In the data rows, 128 means zero.
Some points:
[113, 151, 124, 164, 136, 130, 147, 173, 116, 158, 133, 130, 96, 143, 150, 127, 149, 161, 150, 129, 138, 174, 116, 91, 88, 123, 139, 105, 122, 84, 111, 128, 105, 75, 118, 130, 98, 145, 85]
[172, 101, 118, 126, 117, 200, 110, 155, 135, 145, 98, 147, 113, 144, 136, 113, 104, 166, 135, 157, 130, 81, 117, 133, 119, 104, 128, 129, 144, 107, 127, 140, 104, 144, 84, 96, 156, 128, 140]
[134, 169, 137, 96, 103, 116, 102, 168, 141, 137, 119, 150, 108, 64, 119, 95, 148, 131, 128, 113, 103, 124, 78, 153, 127, 113, 104, 136, 89, 141, 138, 151, 138, 132, 124, 163, 160, 130, 131]
[140, 171, 104, 87, 123, 142, 162, 111, 112, 151, 138, 158, 140, 124, 165, 134, 122, 156, 125, 92, 103, 106, 140, 116, 159, 125, 98, 137, 161, 135, 69, 105, 136, 121, 145, 110, 124, 138, 104]
[144, 90, 100, 136, 129, 114, 129, 131, 153, 139, 116, 150, 135, 110, 155, 162, 97, 152, 174, 103, 142, 171, 139, 136, 116, 147, 141, 129, 121, 155, 113, 166, 141, 160, 157, 130, 98, 92, 79]
[143, 175, 102, 133, 158, 112, 93, 154, 92, 133, 151, 108, 121, 115, 107, 116, 123, 128, 124, 169, 134, 130, 170, 141, 115, 143, 136, 157, 152, 138, 158, 131, 98, 99, 145, 99, 151, 118, 132]
[157, 111, 176, 123, 113, 154, 102, 96, 114, 121, 117, 107, 93, 117, 129, 92, 107, 150, 142, 109, 170, 153, 123, 116, 128, 131, 93, 108, 110, 118, 138, 93, 157, 181, 123, 102, 153, 111, 101]
[61, 115, 139, 91, 102, 134, 118, 138, 104, 128, 85, 128, 129, 155, 146, 134, 173, 140, 140, 158, 144, 95, 100, 141, 146, 132, 138, 167, 124, 127, 143, 146, 109, 174, 146, 88, 115, 150, 103]
[115, 129, 124, 158, 138, 146, 157, 120, 149, 121, 103, 164, 92, 79, 125, 139, 79, 140, 92, 145, 163, 113, 112, 167, 122, 164, 93, 150, 125, 135, 153, 108, 95, 147, 98, 117, 95, 145, 132]
[90, 146, 152, 130, 184, 149, 132, 134, 114, 153, 127, 133, 152, 108, 106, 127, 96, 91, 90, 158, 127, 152, 133, 51, 162, 110, 120, 141, 121, 145, 124, 146, 158, 148, 103, 125, 136, 91, 125]
[101, 118, 128, 123, 126, 106, 123, 155, 111, 82, 170, 175, 156, 143, 123, 96, 108, 165, 119, 69, 129, 118, 146, 159, 129, 87, 109, 124, 140, 87, 175, 133, 130, 156, 115, 116, 123, 132, 120]
[135, 143, 105, 115, 158, 126, 131, 153, 133, 86, 87, 112, 167, 147, 132, 126, 83, 133, 132, 111, 103, 159, 122, 116, 157, 127, 151, 171, 123, 149, 144, 132, 126, 110, 116, 162, 119, 136, 140]
[120, 108, 76, 105, 120, 120, 151, 135, 77, 127, 107, 98, 121, 108, 134, 140, 119, 80, 117, 109, 131, 135, 87, 154, 134, 101, 189, 71, 153, 137, 129, 128, 147, 123, 85, 140, 125, 95, 152]
[103, 165, 168, 121, 128, 151, 106, 156, 126, 105, 139, 138, 143, 141, 85, 187, 161, 174, 147, 142, 162, 109, 161, 147, 135, 165, 163, 106, 101, 135, 136, 101, 166, 102, 111, 122, 122, 73, 161]
[130, 129, 100, 110, 111, 103, 115, 181, 118, 98, 149, 135, 96, 106, 137, 144, 117, 78, 135, 153, 108, 128, 179, 81, 157, 130, 138, 103, 146, 122, 137, 76, 118, 153, 150, 123, 139, 139, 124]
[108, 127, 119, 168, 110, 95, 120, 124, 122, 144, 137, 102, 110, 167, 112, 146, 94, 84, 137, 124, 89, 130, 153, 136, 139, 112, 108, 144, 67, 139, 138, 140, 141, 124, 80, 105, 147, 149, 114]
[134, 119, 137, 152, 107, 105, 116, 114, 137, 163, 124, 162, 178, 130, 136, 162, 121, 97, 169, 128, 150, 107, 94, 123, 138, 147, 114, 123, 154, 143, 132, 119, 103, 121, 105, 127, 146, 136, 97]
[99, 115, 72, 104, 108, 172, 108, 100, 138, 136, 149, 148, 103, 111, 130, 96, 141, 105, 115, 114, 133, 110, 129, 107, 100, 118, 145, 136, 63, 144, 134, 153, 142, 110, 145, 109, 103, 113, 163]
[144, 130, 126, 127, 149, 129, 129, 164, 147, 172, 193, 126, 119, 173, 153, 136, 172, 136, 79, 130, 184, 131, 152, 136, 142, 152, 125, 142, 115, 178, 145, 105, 149, 143, 115, 162, 99, 129, 143]
[134, 135, 119, 147, 135, 151, 133, 89, 118, 126, 105, 150, 119, 147, 127, 155, 129, 114, 157, 142, 98, 133, 128, 151, 160, 102, 96, 132, 108, 94, 110, 112, 124, 101, 178, 133, 91, 109, 134]
[83, 139, 140, 131, 111, 138, 91, 99, 130, 100, 144, 101, 99, 122, 201, 108, 115, 130, 131, 124, 154, 113, 121, 144, 149, 132, 118, 142, 146, 105, 115, 124, 128, 101, 104, 167, 153, 101, 151]
[154, 91, 159, 128, 171, 149, 132, 157, 122, 134, 83, 113, 124, 114, 153, 137, 140, 105, 124, 93, 112, 102, 160, 148, 150, 170, 100, 82, 136, 131, 128, 170, 148, 101, 159, 122, 128, 168, 127]
[132, 97, 139, 172, 142, 128, 148, 146, 151, 125, 130, 137, 122, 115, 125, 107, 173, 163, 132, 126, 103, 170, 103, 141, 194, 109, 138, 114, 107, 156, 106, 83, 70, 103, 135, 107, 121, 111, 139]
[150, 148, 159, 154, 116, 145, 121, 115, 153, 105, 160, 84, 128, 95, 124, 153, 106, 139, 129, 119, 111, 119, 101, 129, 123, 113, 176, 139, 151, 132, 102, 149, 162, 140, 127, 95, 81, 203, 128]
[155, 147, 144, 119, 156, 124, 154, 134, 130, 131, 140, 155, 127, 155, 121, 120, 142, 114, 158, 199, 131, 138, 171, 179, 100, 105, 141, 126, 116, 147, 94, 89, 175, 139, 103, 155, 129, 135, 148]
[96, 107, 167, 78, 142, 114, 130, 118, 183, 168, 146, 107, 124, 110, 129, 127, 83, 139, 116, 153, 122, 83, 127, 167, 129, 99, 143, 112, 123, 91, 146, 123, 108, 132, 144, 146, 123, 113, 85]
[164, 141, 111, 135, 134, 93, 107, 104, 90, 167, 101, 90, 122, 126, 124, 155, 125, 149, 129, 108, 114, 107, 126, 73, 123, 116, 149, 147, 103, 120, 167, 84, 126, 145, 122, 171, 118, 145, 149]
[140, 105, 112, 148, 99, 78, 155, 120, 108, 101, 142, 134, 148, 152, 133, 112, 92, 166, 88, 178, 96, 94, 118, 91, 131, 171, 143, 104, 93, 140, 108, 148, 148, 119, 127, 129, 154, 129, 146]
[145, 126, 118, 138, 108, 143, 155, 135, 125, 96, 140, 114, 153, 125, 109, 150, 170, 112, 122, 145, 146, 131, 116, 111, 137, 117, 56, 104, 121, 95, 106, 138, 130, 108, 106, 148, 85, 135, 93]
[118, 122, 125, 145, 108, 85, 108, 107, 130, 145, 87, 125, 107, 138, 69, 67, 132, 118, 117, 114, 93, 114, 143, 119, 144, 146, 136, 133, 175, 150, 129, 131, 163, 101, 105, 149, 91, 111, 114]
[154, 143, 169, 132, 71, 144, 185, 122, 109, 161, 139, 141, 139, 127, 135, 150, 124, 108, 97, 114, 116, 167, 107, 143, 117, 144, 126, 139, 154, 111, 158, 124, 135, 119, 156, 110, 142, 116, 130]
[159, 182, 96, 133, 179, 105, 150, 133, 156, 131, 147, 114, 115, 171, 109, 118, 167, 104, 148, 135, 131, 111, 107, 139, 149, 179, 147, 131, 116, 81, 137, 150, 138, 169, 126, 115, 138, 95, 130]
[130, 133, 173, 137, 151, 100, 72, 126, 132, 103, 124, 174, 104, 162, 157, 137, 136, 105, 100, 111, 116, 114, 85, 123, 74, 98, 115, 123, 154, 140, 117, 145, 113, 152, 137, 127, 115, 111, 161]
[142, 94, 149, 170, 117, 154, 121, 109, 132, 133, 129, 166, 137, 119, 120, 121, 121, 107, 140, 128, 153, 142, 138, 122, 160, 127, 171, 152, 149, 88, 137, 155, 140, 122, 172, 170, 148, 172, 139]
[128, 115, 100, 119, 119, 119, 105, 88, 125, 143, 134, 116, 135, 119, 126, 162, 130, 177, 110, 163, 108, 185, 130, 139, 148, 110, 103, 105, 178, 125, 145, 182, 135, 142, 146, 123, 122, 142, 147]
[126, 75, 109, 113, 143, 129, 77, 157, 147, 121, 128, 101, 160, 127, 119, 128, 116, 124, 92, 124, 127, 125, 93, 143, 86, 135, 114, 165, 124, 99, 105, 77, 156, 96, 143, 106, 144, 109, 117]
[147, 101, 147, 58, 135, 117, 126, 93, 138, 82, 130, 147, 73, 138, 108, 149, 148, 125, 110, 116, 146, 143, 143, 121, 122, 120, 146, 168, 123, 133, 127, 151, 97, 98, 83, 136, 168, 149, 91]
[115, 123, 134, 111, 139, 84, 131, 93, 126, 166, 120, 141, 170, 97, 135, 115, 156, 131, 149, 114, 154, 170, 145, 133, 131, 142, 122, 116, 120, 88, 87, 122, 117, 117, 116, 83, 133, 174, 176]
[118, 133, 109, 147, 113, 145, 146, 126, 173, 149, 134, 112, 121, 147, 77, 158, 114, 138, 163, 99, 162, 123, 117, 117, 134, 93, 105, 117, 173, 158, 121, 147, 126, 108, 164, 117, 168, 149, 147]
[95, 107, 136, 136, 140, 121, 167, 111, 154, 106, 120, 135, 107, 84, 126, 143, 162, 143, 132, 115, 86, 101, 139, 93, 69, 134, 117, 144, 137, 110, 150, 121, 140, 134, 122, 140, 157, 92, 148]
[133, 99, 137, 93, 101, 104, 178, 154, 119, 111, 124, 84, 127, 143, 134, 82, 100, 106, 180, 137, 133, 133, 125, 95, 119, 125, 121, 166, 137, 150, 137, 137, 137, 124, 138, 130, 102, 118, 185]
[121, 124, 117, 151, 117, 160, 117, 140, 110, 130, 154, 90, 155, 129, 111, 116, 155, 110, 130, 118, 77, 139, 172, 132, 114, 163, 144, 153, 143, 138, 94, 132, 92, 185, 105, 165, 149, 112, 117]
[105, 133, 105, 139, 146, 146, 135, 91, 134, 86, 117, 120, 142, 131, 160, 90, 164, 125, 124, 136, 127, 129, 109, 138, 95, 109, 137, 120, 124, 171, 183, 88, 169, 125, 146, 119, 164, 155, 85]
[154, 133, 148, 165, 137, 112, 147, 119, 71, 130, 142, 120, 143, 101, 134, 120, 142, 136, 135, 120, 162, 93, 131, 142, 125, 101, 133, 127, 129, 144, 85, 153, 108, 110, 164, 122, 108, 104, 100]
[119, 166, 122, 127, 85, 128, 130, 132, 168, 106, 57, 123, 140, 140, 139, 119, 126, 131, 69, 109, 170, 129, 171, 134, 104, 112, 141, 117, 113, 115, 108, 137, 102, 163, 144, 127, 142, 127, 132]
[97, 142, 116, 107, 167, 140, 124, 129, 83, 126, 153, 121, 118, 159, 78, 125, 93, 122, 135, 135, 119, 140, 106, 135, 99, 173, 118, 85, 110, 149, 116, 113, 91, 154, 161, 165, 143, 162, 142]
[161, 146, 150, 113, 111, 158, 119, 107, 158, 135, 146, 129, 182, 138, 150, 119, 137, 105, 148, 130, 108, 141, 135, 110, 120, 136, 126, 76, 123, 136, 154, 132, 75, 85, 116, 113, 92, 117, 108]
Along one direction, these points spread out more than along any other. How many in every 100 of the points above lie lower along it than each point below? Answers are rounded to whole numbers. More than half of the points above lie lower than the first one.
[144, 90, 100, 136, 129, 114, 129, 131, 153, 139, 116, 150, 135, 110, 155, 162, 97, 152, 174, 103, 142, 171, 139, 136, 116, 147, 141, 129, 121, 155, 113, 166, 141, 160, 157, 130, 98, 92, 79] 91
[113, 151, 124, 164, 136, 130, 147, 173, 116, 158, 133, 130, 96, 143, 150, 127, 149, 161, 150, 129, 138, 174, 116, 91, 88, 123, 139, 105, 122, 84, 111, 128, 105, 75, 118, 130, 98, 145, 85] 66
[134, 169, 137, 96, 103, 116, 102, 168, 141, 137, 119, 150, 108, 64, 119, 95, 148, 131, 128, 113, 103, 124, 78, 153, 127, 113, 104, 136, 89, 141, 138, 151, 138, 132, 124, 163, 160, 130, 131] 43
[140, 171, 104, 87, 123, 142, 162, 111, 112, 151, 138, 158, 140, 124, 165, 134, 122, 156, 125, 92, 103, 106, 140, 116, 159, 125, 98, 137, 161, 135, 69, 105, 136, 121, 145, 110, 124, 138, 104] 98
[150, 148, 159, 154, 116, 145, 121, 115, 153, 105, 160, 84, 128, 95, 124, 153, 106, 139, 129, 119, 111, 119, 101, 129, 123, 113, 176, 139, 151, 132, 102, 149, 162, 140, 127, 95, 81, 203, 128] 72
[134, 119, 137, 152, 107, 105, 116, 114, 137, 163, 124, 162, 178, 130, 136, 162, 121, 97, 169, 128, 150, 107, 94, 123, 138, 147, 114, 123, 154, 143, 132, 119, 103, 121, 105, 127, 146, 136, 97] 96
[172, 101, 118, 126, 117, 200, 110, 155, 135, 145, 98, 147, 113, 144, 136, 113, 104, 166, 135, 157, 130, 81, 117, 133, 119, 104, 128, 129, 144, 107, 127, 140, 104, 144, 84, 96, 156, 128, 140] 62
[135, 143, 105, 115, 158, 126, 131, 153, 133, 86, 87, 112, 167, 147, 132, 126, 83, 133, 132, 111, 103, 159, 122, 116, 157, 127, 151, 171, 123, 149, 144, 132, 126, 110, 116, 162, 119, 136, 140] 26
[126, 75, 109, 113, 143, 129, 77, 157, 147, 121, 128, 101, 160, 127, 119, 128, 116, 124, 92, 124, 127, 125, 93, 143, 86, 135, 114, 165, 124, 99, 105, 77, 156, 96, 143, 106, 144, 109, 117] 40
[119, 166, 122, 127, 85, 128, 130, 132, 168, 106, 57, 123, 140, 140, 139, 119, 126, 131, 69, 109, 170, 129, 171, 134, 104, 112, 141, 117, 113, 115, 108, 137, 102, 163, 144, 127, 142, 127, 132] 53
[90, 146, 152, 130, 184, 149, 132, 134, 114, 153, 127, 133, 152, 108, 106, 127, 96, 91, 90, 158, 127, 152, 133, 51, 162, 110, 120, 141, 121, 145, 124, 146, 158, 148, 103, 125, 136, 91, 125] 15
[130, 133, 173, 137, 151, 100, 72, 126, 132, 103, 124, 174, 104, 162, 157, 137, 136, 105, 100, 111, 116, 114, 85, 123, 74, 98, 115, 123, 154, 140, 117, 145, 113, 152, 137, 127, 115, 111, 161] 49
[103, 165, 168, 121, 128, 151, 106, 156, 126, 105, 139, 138, 143, 141, 85, 187, 161, 174, 147, 142, 162, 109, 161, 147, 135, 165, 163, 106, 101, 135, 136, 101, 166, 102, 111, 122, 122, 73, 161] 17
[164, 141, 111, 135, 134, 93, 107, 104, 90, 167, 101, 90, 122, 126, 124, 155, 125, 149, 129, 108, 114, 107, 126, 73, 123, 116, 149, 147, 103, 120, 167, 84, 126, 145, 122, 171, 118, 145, 149] 19
[115, 129, 124, 158, 138, 146, 157, 120, 149, 121, 103, 164, 92, 79, 125, 139, 79, 140, 92, 145, 163, 113, 112, 167, 122, 164, 93, 150, 125, 135, 153, 108, 95, 147, 98, 117, 95, 145, 132] 64
